Turns, then the turns between two rows, first turn first; the first pair answered
gepo:
[ 5.02 -0.34  4.62 -1.13  0.28 -3.44 -3.59 -3.10] |-> [ 5.84  0.18  1.39 -3.04  2.54 -4.69  0.50 -2.65]
[ 1.97 -2.53 -0.47  2.20 -4.47  0.02  1.06  0.20] |-> [ 1.45 -1.62 -2.77  0.86 -2.62 -0.34  2.96  0.05]
[-1.66  2.40 -0.34 -2.25  1.67  0.43  1.88 -2.33] |-> [-2.58  2.07 -1.35  0.01  3.25  1.19 -1.25 -1.01]
[ 1.28  2.00  0.35  0.14  1.48 -5.06 -2.25 -3.02] |-> [ 1.56  1.35 -0.01  1.13  1.71 -4.61 -3.30 -3.39]
Zusib:
[ 2.59  1.67  0.41 -4.59  0.64 -5.74  5.19 -3.39] |-> [ 0.00  1.76  0.09 -6.59 -0.22 -2.44  7.12 -1.97]
[-2.11 -1.84 -0.35 -4.81  2.75  0.67  2.47 -0.79] |-> [ 0.24 -3.36  0.46 -4.76  0.52  2.33  1.15  0.17]
[-1.18  0.96 -2.98 -0.16  2.18 -1.23  0.31 -0.38] |-> [-3.21  0.45 -2.84 -0.25  1.30  1.69 -0.01  0.45]
[ 2.48 -0.63  3.36 -4.23 -0.88  0.47  0.87  0.17] |-> [ 3.61 -0.30  2.86 -3.98 -0.55 -1.24  0.63 -0.28]
Tep:
[-2.42  1.40  2.11 -2.15 -1.23  3.23  2.38  0.30] |-> [-0.11 -1.87 -1.70 -3.10 -0.34  4.64  1.10  1.25]
[ 2.65 -3.80 -2.72 -3.85  4.26  1.08 -0.91  1.97] |-> [-4.51  3.82  2.37 -0.66  1.74 -1.87  4.88 -0.73]
[-3.71  2.06 -5.48  3.03  1.99  1.45 -0.58  1.41] |-> [-2.32  2.81  3.91 -0.48 -4.52  1.74 -3.90 -0.49]
Now pairs of rows:
Between the rows of a pair lie 2 to 4 turns.
[ 1.09  1.12  1.66 -2.29 -2.16 -0.17  5.68 -1.27] |-> [-2.67  0.62 -2.94  4.46  0.68  1.06  1.27  0.60]	Tep gepo gepo Tep
[-2.38  4.65  0.96 -3.92 -0.20 -1.03  1.39 -2.95] |-> [-0.65  1.15  2.68 -4.33 -5.07  3.60 -0.58 -1.25]	Zusib Zusib
[-3.54  3.55  1.35 -0.57 -0.35  0.25  4.68 -0.27] |-> [ 3.01  1.27  2.68  2.77 -4.57  0.53  1.21 -1.46]	Zusib Zusib Zusib
[-5.90  0.81 -2.93  6.03 -2.48  3.48  3.06  1.35] |-> [-4.45  0.90  3.67  3.71 -6.50  3.65  0.46  0.69]	Tep Tep Tep
[ 2.62  0.91  5.82 -5.11 -3.10  1.77 -0.41 -1.24] |-> [ 2.00  2.52 -2.93 -3.62  5.44 -4.74  0.11 -2.46]	Zusib Zusib gepo
[ 3.93 -1.93 -1.60  2.04  1.77 -2.33 -6.12 -0.54] |-> [-6.07  3.40  2.13  3.12 -0.02 -0.89 -1.27 -1.03]	Tep Zusib gepo
[ 4.36  3.04  2.46 -0.73 -0.78 -1.54 -5.34 -1.67] |-> [-1.05  3.08 -5.31 -0.33  5.95 -0.48  0.39  0.10]	Tep Zusib
[-8.85 -2.24 -0.28  1.87 -2.20  3.35 -1.61  3.20] |-> [ 3.05 -5.92 -0.54  0.28 -7.71  1.99  1.86  2.06]	gepo gepo Zusib Zusib
[ 3.47  0.05 -2.63  5.48 -1.84 -1.57  4.79 -0.54] |-> [ 1.73 -1.65  2.62 -1.05 -5.74  4.40  4.70  0.47]	Zusib Zusib Zusib Tep
[-6.15  3.70 -0.08 -2.27  3.09 -2.58  5.81 -1.55] |-> [-2.99 -0.50  4.60 -2.76 -1.01  1.84 -7.56  0.31]	gepo Tep
[ 1.37 -0.28 -2.50  1.02  2.50 -4.19  0.62 -1.25] |-> [ 2.18 -4.26 -0.76 -0.16 -2.55  1.46 -0.74  1.59]	Zusib Zusib Zusib Zusib
[-6.00  1.84 -0.13  1.28 -2.05  1.44  5.15 -0.42] |-> [-3.37  1.20 -0.89 -2.59 -0.41  1.13  7.26 -0.01]	Tep gepo Tep
[ 3.33 -1.53  4.10 -3.51 -2.54 -1.45 -2.18 -2.02] |-> [-1.25 -2.28 -4.94 -1.24  2.95  0.46  2.00  0.54]	Tep Zusib
[-1.28 -3.21  1.94  2.49  2.15  1.53 -5.71  2.58] |-> [ 3.47 -4.65  2.68 -0.37 -1.51  2.47 -1.60  1.90]	Tep gepo Tep gepo
